In the data rows, zero lies at 4.5, halfway between 4 and 5.
How far apart are the two rows of each pair, measured in a hidden way? 0 means very close, and 30 very far. Two or three weighted sums of its numbers give each row a place; it is the straight-line distance between the places.
[4 2 5 2 7 2 3 6 4 6 7 5 7 7 7 7 3 7 2 6 6]
[5 6 2 5 5 5 4 7 6 7 6 5 6 3 5 7 2 3 2 4 2] ~ 7
[2 3 3 7 7 2 2 3 4 2 2 2 2 5 5 6 7 7 4 7 2]
[2 6 3 2 2 5 2 3 3 3 3 2 4 4 5 4 2 3 3 3 2] ~ 5
[5 6 2 5 7 6 5 6 7 7 7 5 7 4 6 7 3 3 2 7 2]
[5 7 7 4 7 4 7 2 5 2 2 3 3 3 3 2 5 4 7 3 7] ~ 26
[5 2 2 4 2 5 4 5 6 4 6 7 7 3 4 6 5 2 2 4 2]
[4 5 2 3 7 2 2 3 5 7 7 3 7 3 7 7 2 7 2 5 4] ~ 11
[4 2 4 2 5 2 5 2 5 3 3 4 2 4 2 2 6 2 6 4 7]
[2 6 3 4 3 6 2 3 7 3 2 3 4 3 3 3 2 3 3 2 5] ~ 12
[2 5 4 4 2 6 2 3 4 3 2 2 2 5 4 3 4 7 5 5 2]
[7 6 7 6 3 6 2 7 4 4 3 3 4 3 3 5 6 7 5 5 2] ~ 4
[3 5 3 7 3 3 2 3 3 2 2 2 2 4 5 4 7 7 4 7 4]
[3 3 3 5 6 5 5 3 5 2 5 6 7 4 7 4 4 4 3 7 7] ~ 6
[3 4 7 2 6 7 4 5 4 7 7 7 5 5 2 4 7 5 7 3 4]
[3 3 2 3 7 2 3 4 6 3 6 5 6 7 7 5 5 4 3 7 4] ~ 7
[6 6 2 2 5 4 5 2 4 3 2 6 4 2 2 2 2 2 3 2 7]
[7 4 5 7 4 7 7 7 7 7 7 7 7 2 7 7 4 2 3 7 5] ~ 17
[2 4 5 2 2 3 4 2 3 5 4 5 5 3 5 3 3 3 5 2 2]
[3 2 7 2 2 6 7 6 4 6 6 7 3 7 4 6 3 2 3 2 4] ~ 6
[5 5 6 5 3 7 3 7 3 5 3 3 5 6 3 4 3 7 7 3 3]
[4 5 7 7 6 7 6 7 2 7 7 7 2 7 3 3 6 3 7 7 7] ~ 7
[3 7 4 2 3 6 2 4 4 4 4 2 6 2 7 4 2 4 4 5 2]
[2 5 6 2 6 4 4 4 7 7 7 5 7 2 7 6 5 2 2 3 3] ~ 8
[3 5 2 6 7 3 7 2 7 2 5 3 6 7 6 2 7 3 7 5 7]
[2 6 2 2 2 4 3 4 5 4 4 2 5 3 5 2 2 2 3 2 2] ~ 9
[7 7 7 7 3 7 7 6 5 2 2 3 4 4 2 2 6 7 7 3 5]
[4 7 2 3 5 2 2 3 2 6 4 2 4 2 7 5 2 6 3 5 3] ~ 3
[7 3 7 7 7 4 7 7 7 6 2 5 6 2 7 6 7 7 6 7 2]
[4 2 4 4 7 4 2 5 7 7 7 7 7 2 7 7 4 7 2 6 6] ~ 8
[7 3 3 4 4 6 7 7 2 5 5 7 3 5 3 7 3 2 2 2 4]
[5 2 5 3 4 7 5 5 2 6 6 7 4 5 5 7 4 4 3 2 3] ~ 6
[5 3 7 7 4 6 2 6 3 2 2 5 6 2 4 4 7 7 4 6 2]
[3 3 2 3 7 2 4 2 5 3 2 2 3 5 5 3 6 5 6 5 7] ~ 21
[5 2 4 4 5 3 2 7 7 7 4 5 6 2 7 7 2 5 3 6 2]
[7 6 7 7 2 7 7 7 4 3 2 3 4 5 3 2 5 7 7 3 4] ~ 18
[6 6 2 3 3 6 6 4 6 5 3 6 5 3 3 3 3 2 3 2 7]
[2 6 2 7 7 3 2 2 7 2 2 2 2 6 4 3 7 7 6 6 5] ~ 13
[3 4 2 4 4 6 5 6 2 6 5 6 2 7 5 6 3 4 5 2 4]
[3 2 6 3 3 5 3 2 6 7 6 4 5 2 2 3 7 6 7 2 4] ~ 8
[2 2 2 5 5 3 4 3 3 2 4 5 7 2 7 5 4 5 2 7 3]
[7 6 6 4 4 5 3 2 7 7 5 5 4 2 2 3 5 5 7 2 6] ~ 4
[7 7 7 7 7 7 7 3 7 2 2 3 6 2 4 2 7 7 7 4 7]
[6 4 2 2 3 4 4 4 4 3 5 7 7 4 4 6 5 2 2 4 5] ~ 5
[2 2 2 4 2 2 5 6 2 2 4 3 2 5 3 6 5 3 3 2 2]
[7 3 7 7 5 4 4 7 7 7 2 6 3 2 7 7 5 7 4 7 3] ~ 23
[4 2 7 2 2 3 7 4 3 6 3 6 2 7 2 3 7 3 6 7 7]
[3 7 5 4 3 7 7 2 6 2 2 3 3 3 2 2 6 7 5 2 7] ~ 15
[2 6 2 2 2 4 3 5 5 3 4 2 5 3 6 2 2 2 4 2 2]
[6 5 3 7 6 3 2 4 5 2 2 2 2 5 3 4 7 7 6 6 4] ~ 6
[5 4 7 4 4 6 7 6 4 7 6 7 2 7 2 2 5 2 5 7 7]
[7 7 4 5 6 5 3 3 7 6 5 6 5 2 2 2 2 2 7 3 7] ~ 9
[3 2 5 2 7 2 3 6 3 6 7 4 7 7 7 7 3 7 2 5 5]
[6 6 4 7 4 7 4 7 2 7 7 7 3 7 5 6 5 3 7 2 3] ~ 14
[7 3 6 4 2 6 5 7 3 5 4 5 2 7 3 3 3 5 6 5 4]
[6 4 7 6 5 5 3 7 7 7 5 7 7 2 7 7 4 6 3 7 2] ~ 15
[3 3 2 5 5 7 3 5 7 7 6 7 7 2 5 7 5 2 2 4 2]
[3 3 7 2 2 6 4 5 3 5 4 5 2 7 4 4 3 4 7 2 7] ~ 17
[3 7 5 3 2 6 2 5 4 3 4 2 2 6 3 2 2 5 5 4 3]
[2 2 3 2 2 2 2 4 3 5 5 5 2 2 4 3 7 6 7 6 2] ~ 7
[3 5 4 2 3 2 4 3 4 6 6 5 7 6 5 7 5 5 2 5 2]
[3 2 7 2 2 7 7 7 4 5 7 7 4 7 3 7 3 3 3 2 2] ~ 8
[6 3 4 3 5 6 5 4 2 6 6 7 6 4 5 7 4 2 3 2 5]
[5 5 2 4 3 2 4 5 2 3 5 3 4 4 5 5 6 5 3 7 3] ~ 15
[6 6 3 4 3 3 3 2 5 4 2 3 2 3 2 2 6 4 7 2 7]
[2 4 2 5 7 3 7 3 7 2 5 4 6 7 7 2 6 3 6 7 7] ~ 12
[2 3 3 7 4 2 3 5 2 5 7 5 5 6 5 7 7 7 2 7 3]
[4 4 4 7 4 7 5 7 7 7 7 7 6 5 4 7 6 2 2 4 2] ~ 7
[2 3 4 3 4 6 3 6 2 6 6 6 2 4 4 6 4 3 5 2 2]
[4 5 4 5 6 2 4 5 2 5 7 4 6 6 6 7 6 7 4 7 4] ~ 17
[3 3 6 7 7 4 4 4 2 2 5 4 5 6 5 6 5 4 3 6 4]
[2 2 2 2 7 2 3 4 4 4 6 4 5 6 7 5 5 5 2 7 3] ~ 9
[7 7 7 7 6 7 6 2 7 2 2 2 6 2 4 2 7 7 7 5 7]
[6 6 7 6 7 7 4 7 7 7 7 6 7 2 7 7 7 3 2 5 2] ~ 8
[4 4 5 7 4 5 5 6 2 3 5 5 5 5 5 6 4 4 2 4 4]
[2 2 4 4 7 2 5 2 6 5 3 6 7 2 7 5 5 6 2 7 5] ~ 11
[4 3 7 5 2 7 7 7 5 6 7 7 6 7 5 7 5 3 3 2 3]
[6 5 6 5 2 7 7 7 6 4 2 3 3 7 2 2 4 7 7 5 5] ~ 8
[3 6 5 7 3 2 3 7 3 5 2 2 2 4 4 6 7 7 3 7 2]
[4 2 5 2 7 2 3 5 2 2 7 5 7 6 4 6 2 4 2 3 4] ~ 4
[2 7 7 4 2 7 2 4 6 5 5 4 4 5 5 4 2 5 5 5 2]
[7 5 7 4 2 7 2 7 7 6 4 4 4 4 3 2 4 6 4 3 2] ~ 3
[7 7 7 7 3 7 2 2 5 2 2 2 4 2 4 2 7 7 7 4 5]
[7 2 4 3 7 3 2 4 5 5 7 5 7 7 7 5 2 3 4 5 7] ~ 11
[7 4 6 5 3 7 4 7 4 5 2 3 3 6 2 2 3 7 5 2 2]
[2 2 5 2 5 6 6 4 4 6 7 5 7 4 5 7 3 4 2 2 2] ~ 3
[4 3 2 7 5 3 3 2 3 3 5 3 7 4 7 5 5 6 2 7 4]
[4 4 5 2 6 7 4 5 4 7 7 7 5 6 2 3 7 3 7 3 5] ~ 9
[4 2 2 3 4 2 4 3 2 5 3 4 2 3 3 6 6 4 2 5 3]
[6 5 6 7 7 3 7 2 5 3 3 5 7 7 7 6 5 4 7 7 7] ~ 9
[7 6 5 7 2 6 7 7 2 6 5 7 3 6 5 7 3 3 2 5 5]
[6 6 2 2 5 3 4 2 4 2 2 6 4 2 2 2 2 2 3 3 7] ~ 26
[4 3 4 5 5 2 2 3 4 6 2 3 4 5 6 6 4 5 3 7 2]
[3 2 7 4 2 2 7 5 2 5 4 6 2 7 2 3 4 3 4 7 6] ~ 7
[4 2 3 3 2 4 6 6 2 3 4 7 4 5 2 3 2 2 3 2 3]
[5 2 7 7 5 6 7 7 3 7 7 7 2 7 2 3 6 2 5 7 7] ~ 7
[5 5 5 5 7 3 7 2 5 2 4 5 7 7 7 6 4 3 6 7 7]
[7 5 2 6 2 2 4 7 5 6 2 5 5 5 4 6 5 5 5 7 3] ~ 9
[3 4 4 2 3 5 2 4 5 3 4 5 3 2 3 3 4 2 2 2 3]
[2 2 2 7 5 2 2 5 2 4 7 3 6 7 6 7 7 7 2 7 4] ~ 23
[5 4 2 7 4 2 3 5 3 2 2 2 2 4 3 5 7 7 3 6 3]
[3 3 4 2 2 5 2 6 6 6 4 3 4 2 5 5 2 3 2 5 2] ~ 7
[2 3 2 7 3 3 2 4 4 2 2 3 2 5 4 4 7 7 4 7 4]
[5 4 3 7 5 7 6 7 7 7 7 7 7 5 5 7 7 2 2 2 2] ~ 15
[2 5 3 2 2 2 3 2 4 5 5 4 7 5 6 6 4 4 2 5 2]
[4 3 2 4 4 5 4 2 6 3 5 3 5 2 6 2 2 2 4 2 7] ~ 12
[5 3 5 7 3 3 5 5 2 3 2 5 2 6 4 7 7 5 5 4 4]
[4 7 4 2 2 2 2 3 2 5 3 3 2 3 6 4 4 5 2 5 2] ~ 7
[5 6 2 7 7 3 3 5 7 2 4 4 5 7 7 4 7 6 6 7 4]
[2 5 7 6 2 6 2 4 7 5 6 3 2 7 5 2 2 2 5 4 7] ~ 14
[2 6 2 4 7 2 2 2 6 3 2 2 2 5 3 4 7 6 5 5 5]
[4 4 4 3 2 7 5 7 3 3 2 3 2 6 2 2 4 7 5 3 3] ~ 20
[6 5 7 7 7 5 5 6 5 4 3 6 7 7 7 7 7 7 5 7 4]
[4 7 3 4 5 2 2 3 3 6 5 2 5 4 7 5 4 7 4 7 4] ~ 13
[6 3 5 4 7 5 3 5 7 7 7 6 7 2 7 7 5 7 2 5 5]
[4 3 5 7 4 5 2 3 5 5 4 3 2 2 2 2 7 7 7 5 5] ~ 15
[5 4 2 3 5 2 2 3 3 6 6 2 5 3 6 5 2 5 3 4 4]
[2 5 2 7 3 2 2 5 2 4 2 2 2 5 4 6 6 7 2 5 2] ~ 8
[6 4 5 4 7 2 4 2 3 2 5 4 7 7 7 5 5 2 4 7 7]
[5 5 7 2 7 5 6 6 3 7 7 4 7 6 7 7 2 7 3 3 4] ~ 22
[2 6 7 7 4 4 7 5 7 7 4 6 7 2 7 6 6 7 4 7 3]
[5 4 6 4 7 3 4 3 7 7 6 7 7 2 7 7 2 5 2 6 5] ~ 8
[3 6 6 7 3 7 2 4 7 4 7 3 3 6 5 2 2 3 6 5 6]
[7 6 3 5 4 4 3 7 6 7 5 3 6 4 4 6 2 2 5 5 2] ~ 1
[7 4 6 3 5 7 6 5 2 6 7 7 7 4 4 7 5 2 3 3 6]
[2 3 3 5 6 2 4 4 4 5 3 2 2 4 5 6 6 4 3 5 4] ~ 17
[7 6 7 5 2 7 2 7 7 6 3 2 5 2 5 4 4 7 6 4 2]
[2 3 5 3 3 6 7 7 3 6 7 6 5 3 4 7 2 3 2 2 2] ~ 5
[4 7 2 7 7 2 5 4 7 2 4 3 5 7 7 4 7 7 6 7 3]
[3 2 7 4 3 3 4 3 7 6 7 3 4 5 3 3 2 2 7 2 6] ~ 23
[2 2 6 4 5 3 7 3 5 3 5 4 6 6 4 4 7 3 7 6 6]
[3 2 7 2 4 2 4 5 2 3 7 3 6 7 4 6 2 5 5 2 3] ~ 7
[5 2 2 5 5 3 4 4 2 2 7 4 7 4 7 5 6 6 2 7 5]
[7 7 5 5 5 5 3 2 7 7 5 4 5 2 2 2 3 4 7 3 7] ~ 14
[5 3 3 6 2 6 3 7 2 7 7 6 3 4 4 4 5 2 6 2 3]
[4 6 4 4 6 5 6 7 6 7 7 6 6 4 6 7 3 5 2 6 2] ~ 10
[3 2 6 2 3 2 7 2 4 5 4 5 2 6 2 2 7 2 7 6 7]
[5 6 3 6 7 6 6 6 7 7 7 4 7 4 6 7 3 3 2 7 3] ~ 22
[3 2 2 4 6 2 2 2 3 4 2 2 4 3 7 5 2 5 3 7 2]
[7 7 5 7 5 7 7 7 2 7 7 7 3 7 6 7 7 4 7 5 6] ~ 19
[7 7 6 3 2 4 2 5 5 6 4 2 4 4 7 4 3 5 3 6 2]
[2 2 2 4 5 4 4 3 4 2 5 6 7 3 7 5 4 4 2 7 5] ~ 16
[7 6 7 4 6 5 3 4 5 4 2 2 5 2 4 2 5 7 7 7 5]
[5 4 4 6 2 7 6 7 3 6 7 7 5 3 4 7 5 2 2 2 3] ~ 19
[6 5 5 2 5 6 2 3 5 6 3 7 2 4 2 3 4 5 7 2 6]
[7 2 2 4 4 2 4 6 6 7 4 7 6 2 4 7 4 3 4 7 2] ~ 7
[6 7 5 7 6 7 7 2 7 3 3 2 4 2 2 2 7 7 7 4 7]
[5 6 4 2 2 6 2 5 3 3 3 2 2 5 5 3 2 4 7 4 5] ~ 10
[4 2 2 4 5 2 2 2 3 5 2 2 4 4 6 6 3 5 2 7 2]
[2 7 2 6 7 4 3 2 7 2 2 2 4 7 5 3 7 7 7 6 7] ~ 8
[7 2 3 5 2 3 5 5 2 4 2 5 2 3 2 3 5 5 7 3 4]
[6 3 4 3 2 4 3 5 6 5 5 7 4 3 3 7 4 3 3 5 3] ~ 9
[7 6 6 3 5 6 2 3 7 5 3 2 4 2 2 2 6 7 7 3 6]
[2 3 4 6 4 4 4 3 7 3 5 3 4 5 3 2 6 3 6 5 7] ~ 12
[7 6 5 5 6 7 7 7 2 7 6 7 5 7 5 7 4 3 2 3 7]
[3 4 6 2 2 5 2 7 3 6 5 4 2 2 2 5 3 4 2 2 2] ~ 15
[6 5 3 4 4 3 5 7 5 7 6 6 5 4 6 7 4 6 2 7 3]
[3 3 4 2 7 2 2 2 7 7 5 6 7 2 7 6 2 4 2 5 4] ~ 22
[7 6 5 3 5 5 5 2 4 3 6 7 7 5 4 6 3 2 2 4 7]
[7 5 5 7 3 7 2 3 4 2 2 2 3 3 2 2 6 7 5 3 3] ~ 7
[3 3 4 3 3 3 5 4 2 5 7 3 4 7 3 5 2 4 3 2 3]
[2 3 4 7 4 4 6 3 7 3 6 3 4 5 5 2 7 4 7 6 7] ~ 10
[2 2 4 2 2 2 6 2 3 3 4 4 6 4 3 3 6 3 7 3 2]
[7 4 2 6 7 4 3 5 2 4 7 3 7 7 6 5 4 6 7 7 6] ~ 12
[3 5 2 4 7 2 2 2 5 4 3 2 3 6 5 6 5 5 3 5 4]
[3 2 7 2 3 6 5 5 4 5 3 5 2 7 4 5 4 5 7 4 7] ~ 8
[6 5 7 7 5 7 7 7 5 7 7 7 5 7 6 7 7 4 7 3 7]
[6 2 6 7 2 3 6 6 2 3 2 6 2 6 3 6 6 5 5 3 3] ~ 8
[4 2 2 3 6 3 2 2 7 2 4 3 5 2 6 3 2 2 3 3 5]
[2 2 7 2 2 2 7 5 3 5 7 4 3 7 4 4 2 4 6 2 5] ~ 18
[2 7 3 7 4 7 2 2 7 2 2 2 6 4 4 3 5 7 4 5 7]
[4 7 5 2 2 2 5 6 2 6 3 2 2 5 4 6 2 3 5 2 3] ~ 16
[7 7 7 7 5 7 7 4 5 2 2 2 4 2 3 2 7 7 7 3 7]
[6 4 4 2 5 5 4 3 2 6 6 7 6 4 4 7 4 2 2 3 5] ~ 9
[7 7 3 5 2 4 2 3 2 3 3 2 3 6 7 3 6 7 5 7 2]
[3 3 2 4 7 2 4 4 5 3 6 5 6 7 7 5 5 5 3 7 4] ~ 16
[3 5 7 7 7 3 3 2 2 2 3 4 5 7 7 5 6 5 3 7 6]
[2 4 2 5 7 2 7 3 7 2 5 3 6 7 7 2 6 4 6 7 6] ~ 18
[7 7 5 5 7 5 5 3 7 4 4 4 6 2 5 2 2 5 7 5 7]
[3 2 7 2 3 5 7 5 3 7 5 7 2 7 5 4 3 2 5 4 7] ~ 4
[7 4 7 5 3 7 6 7 7 7 7 7 7 2 5 7 7 2 2 4 2]
[4 3 3 3 7 2 2 2 2 2 5 3 5 7 6 5 4 2 3 7 6] ~ 28
[6 3 5 4 4 6 6 7 5 3 3 5 4 2 3 2 2 4 4 3 2]
[7 6 7 7 2 7 3 5 4 3 2 2 5 2 4 2 5 7 6 4 3] ~ 8
[7 5 7 5 2 7 3 7 7 6 4 4 4 3 4 2 4 5 5 3 2]
[6 3 2 6 7 3 4 4 2 2 7 3 7 4 7 5 5 7 2 7 5] ~ 9
[2 7 6 2 2 5 2 5 5 4 4 2 2 2 6 2 2 4 4 2 2]
[2 2 2 7 3 2 4 4 2 2 3 4 3 4 4 4 7 7 4 7 2] ~ 11
[4 7 2 5 6 6 5 7 5 7 6 5 6 2 6 7 2 5 2 6 2]
[4 7 2 6 3 7 5 2 7 3 2 3 5 5 4 2 3 6 4 3 7] ~ 3
[2 2 7 2 2 4 3 4 4 5 3 3 2 7 3 4 4 5 5 3 6]
[2 4 2 7 7 2 3 2 6 2 2 2 3 6 6 4 7 7 5 7 3] ~ 11
[4 5 5 4 2 7 6 7 5 3 2 4 2 7 2 2 5 7 7 5 5]
[5 2 3 4 5 2 2 3 4 6 2 3 4 4 6 6 4 5 2 7 2] ~ 7
[7 7 5 3 6 4 4 2 7 4 3 2 5 2 3 2 3 6 7 4 6]
[4 4 2 5 7 4 6 2 7 2 5 4 7 5 7 2 2 2 5 5 7] ~ 3
[4 2 2 4 5 3 3 4 5 3 7 5 7 3 7 5 2 2 4 3 5]
[5 5 5 4 6 5 7 6 4 2 3 6 5 2 3 2 2 3 5 3 5] ~ 9
[7 7 5 7 3 7 2 2 5 2 2 2 3 2 2 2 7 7 7 4 6]
[2 4 2 6 6 3 7 3 7 2 6 3 5 5 7 2 7 3 7 6 7] ~ 19
[5 2 6 4 2 4 7 5 2 4 4 7 4 6 3 3 2 2 4 4 5]
[5 4 5 4 2 7 7 7 5 3 2 3 2 7 2 2 4 7 7 6 5] ~ 10
[3 6 4 3 2 5 6 4 5 4 6 3 7 3 7 3 3 3 7 4 2]
[5 7 7 6 7 6 7 3 6 2 2 2 7 2 4 2 6 7 7 5 7] ~ 17
[3 2 2 5 6 2 2 2 2 3 5 3 4 6 4 6 6 4 3 6 5]
[4 6 7 5 2 7 3 7 4 7 7 6 3 5 4 5 7 2 5 2 2] ~ 11
[2 6 2 4 7 3 2 2 7 2 2 2 3 5 4 3 6 6 5 5 6]
[6 4 2 7 6 2 2 4 4 2 2 2 2 3 3 4 7 7 6 6 3] ~ 8
[3 2 7 2 2 7 7 7 4 5 7 7 4 7 4 7 3 4 4 2 2]
[7 7 5 2 5 2 6 3 3 5 4 7 2 7 2 5 5 2 3 4 7] ~ 17
[4 6 5 4 5 6 3 6 6 4 4 5 5 3 3 4 5 3 3 2 5]
[6 5 4 7 4 4 3 6 3 3 2 2 2 5 3 5 7 7 4 5 4] ~ 13
[3 2 2 3 7 2 2 2 2 2 5 3 5 6 5 5 5 3 2 6 5]
[7 7 5 3 3 2 4 5 4 5 5 2 3 4 5 5 3 6 5 7 6] ~ 11
[7 2 3 2 4 2 5 5 3 6 3 6 3 2 3 6 2 2 4 6 4]
[3 2 7 2 4 2 6 5 3 4 7 4 6 7 4 7 2 5 4 2 3] ~ 19
[7 7 5 3 7 5 7 3 7 2 3 4 5 4 6 2 2 2 7 5 7]
[7 3 4 4 2 5 6 6 3 5 2 5 4 7 3 4 4 4 7 5 5] ~ 11
[5 3 5 7 5 7 7 7 5 7 7 7 7 6 5 7 7 2 2 2 2]
[4 3 2 2 7 2 3 2 4 4 3 3 3 3 2 5 4 3 3 3 5] ~ 29
[2 3 4 2 2 2 5 3 2 5 6 4 5 6 4 6 3 5 2 3 2]
[5 2 7 7 3 4 7 6 3 5 2 5 2 7 3 6 7 6 5 5 4] ~ 12
[7 3 7 6 7 3 6 2 5 4 2 2 5 3 7 3 7 6 7 7 6]
[6 7 5 2 2 3 4 7 4 7 4 2 3 5 4 6 2 2 5 2 2] ~ 7
[5 2 3 2 4 2 6 3 7 7 7 5 7 2 6 6 2 3 2 5 3]
[2 2 2 2 6 2 4 4 3 3 2 3 2 2 2 5 5 4 4 2 3] ~ 25
[6 2 2 2 5 3 7 3 7 7 7 5 7 3 6 6 2 3 2 7 4]
[3 5 2 7 4 2 2 4 3 3 2 2 2 5 5 6 7 7 3 6 2] ~ 10
[6 6 5 7 6 6 4 4 6 5 2 3 2 6 4 4 7 7 6 5 5]
[7 7 3 2 5 6 5 4 5 6 5 7 6 4 3 5 4 2 3 2 7] ~ 7
[7 6 3 2 4 4 4 3 6 6 4 6 5 2 2 2 2 2 7 2 6]
[3 7 4 7 7 7 7 2 7 2 6 3 7 3 7 2 3 6 7 6 7] ~ 16
[3 3 7 3 2 3 7 5 2 5 3 5 2 7 2 4 4 3 5 7 5]
[6 5 6 3 7 3 6 2 5 2 2 2 4 4 7 2 5 5 7 7 7] ~ 4
[5 6 7 7 4 7 7 7 6 7 7 7 7 5 5 7 7 3 2 2 4]
[6 2 5 3 7 3 3 4 7 7 5 6 7 2 7 7 4 3 4 6 3] ~ 16
[2 5 4 7 6 7 5 2 7 3 7 2 4 2 7 2 6 7 7 6 7]
[4 2 3 3 6 2 2 4 4 2 7 4 7 4 6 5 2 2 3 3 5] ~ 20
[4 2 7 3 7 4 2 4 6 5 4 5 7 2 7 5 3 5 3 4 3]
[7 6 3 2 5 4 5 2 3 2 5 6 7 3 3 5 2 2 2 4 7] ~ 7
[6 6 6 4 7 4 7 2 3 2 5 4 7 7 6 5 3 2 2 7 7]
[3 4 5 6 5 4 5 5 2 2 6 4 5 4 5 6 5 4 3 5 3] ~ 4
[5 7 4 2 6 4 4 2 3 2 2 3 6 2 6 4 2 2 2 6 7]
[5 4 4 7 4 3 3 6 3 2 2 2 2 3 3 5 7 7 3 5 3] ~ 11
[7 6 3 3 7 2 3 5 4 5 7 2 7 5 6 5 2 4 5 3 5]
[7 6 7 2 6 3 7 2 3 5 6 7 4 7 3 5 3 2 5 3 7] ~ 15
[4 2 3 2 7 2 2 5 7 7 4 5 7 2 7 7 2 4 3 5 2]
[2 5 5 4 2 4 2 2 5 2 4 3 3 2 6 4 3 6 3 5 2] ~ 12
[2 2 7 3 2 2 4 3 5 5 6 3 3 4 3 3 2 2 6 2 4]
[7 2 2 2 2 3 4 4 2 4 2 4 2 6 2 2 2 3 7 3 2] ~ 17
[7 3 7 7 7 4 6 7 7 6 2 5 4 2 7 7 7 7 5 7 2]
[2 5 5 2 3 2 4 3 3 6 6 5 6 6 4 7 4 5 2 4 2] ~ 14
[6 7 7 7 6 6 3 4 5 5 2 6 3 6 2 4 7 7 4 6 6]
[4 3 7 7 4 7 7 7 2 7 7 7 2 7 3 4 7 2 6 6 7] ~ 14
[5 6 3 6 7 7 6 7 7 7 7 5 7 5 7 7 4 4 3 7 3]
[3 5 5 7 5 6 5 7 2 6 4 6 4 7 5 7 6 6 5 4 3] ~ 9
[5 7 5 3 2 2 3 5 5 3 5 2 2 3 5 4 4 5 3 6 6]
[4 6 5 6 4 6 5 5 3 4 4 6 5 5 3 5 5 6 4 2 4] ~ 18
[2 2 3 4 3 2 4 5 2 2 7 4 5 7 5 6 7 6 2 7 4]
[5 7 5 7 5 7 5 3 7 2 5 5 5 5 6 2 7 5 6 6 7] ~ 8
[4 4 7 7 7 4 5 3 3 2 3 5 6 7 7 6 7 7 5 7 5]
[3 3 7 2 2 7 2 6 4 7 7 5 5 4 2 3 5 5 7 2 2] ~ 6
[5 7 5 3 4 7 7 2 6 6 2 5 5 5 2 2 5 6 5 2 7]
[7 6 7 2 3 5 6 5 6 7 5 7 2 5 2 2 4 2 4 5 7] ~ 11
[7 3 7 5 7 5 7 7 4 4 7 7 7 7 7 7 4 2 6 7 5]
[4 7 4 5 5 7 7 3 7 3 2 2 7 2 2 2 5 7 5 4 7] ~ 5
[7 2 4 3 2 3 6 7 5 7 4 7 4 3 4 6 2 2 3 6 3]
[5 6 3 4 3 5 2 3 7 3 4 5 3 4 4 3 3 2 3 2 7] ~ 7
[3 7 4 2 3 5 2 4 4 4 3 2 5 2 7 3 2 3 4 4 2]
[5 6 3 7 4 7 5 7 2 7 7 6 2 6 5 6 5 3 7 2 3] ~ 17
[3 3 5 4 4 5 2 5 5 3 6 4 4 6 5 5 2 3 6 4 5]
[7 3 3 2 6 2 4 3 2 5 5 7 4 3 3 6 2 2 3 5 6] ~ 12
[5 4 5 5 7 2 4 2 2 2 5 3 3 6 3 5 5 3 3 4 6]
[4 4 3 5 6 2 2 3 4 5 2 3 4 5 6 6 5 6 3 7 3] ~ 12
[2 3 5 2 2 2 6 4 2 5 7 4 5 7 4 6 4 5 2 3 2]
[5 6 7 6 7 4 5 2 3 2 5 4 6 7 7 5 5 4 3 7 7] ~ 14
[6 7 4 2 6 4 5 2 4 2 4 5 7 2 5 4 2 2 2 6 7]
[4 5 5 7 4 7 7 7 4 7 7 7 7 4 5 7 7 2 3 2 3] ~ 17
[5 2 7 2 2 3 7 5 4 6 5 7 4 4 2 5 2 2 5 3 2]
[7 4 7 7 5 4 4 4 4 2 2 3 4 4 6 4 7 7 6 7 3] ~ 4
[2 7 2 6 7 3 2 2 7 2 2 2 3 6 4 4 7 7 6 6 6]
[7 6 7 7 3 7 6 6 4 3 2 2 3 6 3 2 6 7 7 6 5] ~ 15
[3 7 4 4 3 7 7 2 7 3 3 3 2 3 2 2 7 7 7 4 7]
[5 5 7 5 4 4 7 5 2 2 2 3 4 3 3 2 4 5 4 2 3] ~ 10
[3 2 6 2 6 2 5 6 2 2 7 5 7 7 5 6 2 5 3 4 4]
[7 7 4 4 4 7 7 3 7 7 2 6 5 6 3 2 4 5 6 2 7] ~ 20
[7 4 7 5 7 5 6 7 4 4 7 7 7 7 6 7 3 2 6 7 7]
[4 3 7 3 7 5 2 4 7 6 4 6 7 2 7 6 3 6 4 5 3] ~ 17
[6 7 5 5 6 4 6 7 3 6 4 7 4 6 4 6 5 4 3 3 5]
[2 2 6 3 2 2 6 5 3 5 7 7 5 6 4 6 7 7 5 6 3] ~ 12
[7 2 3 2 2 2 7 6 2 4 2 6 3 5 2 3 3 3 7 4 4]
[3 3 5 3 2 3 6 4 2 4 7 4 4 7 3 5 3 4 2 2 4] ~ 12
[2 2 7 5 2 7 2 3 7 7 7 5 7 2 6 2 5 6 7 3 5]
[5 4 7 5 6 5 6 6 3 6 6 7 2 7 3 6 5 4 5 4 4] ~ 3
[3 2 2 2 3 3 4 4 2 3 2 6 2 2 2 2 2 2 5 2 4]
[7 7 4 4 4 7 7 4 6 6 2 6 5 6 3 2 4 4 5 2 7] ~ 23
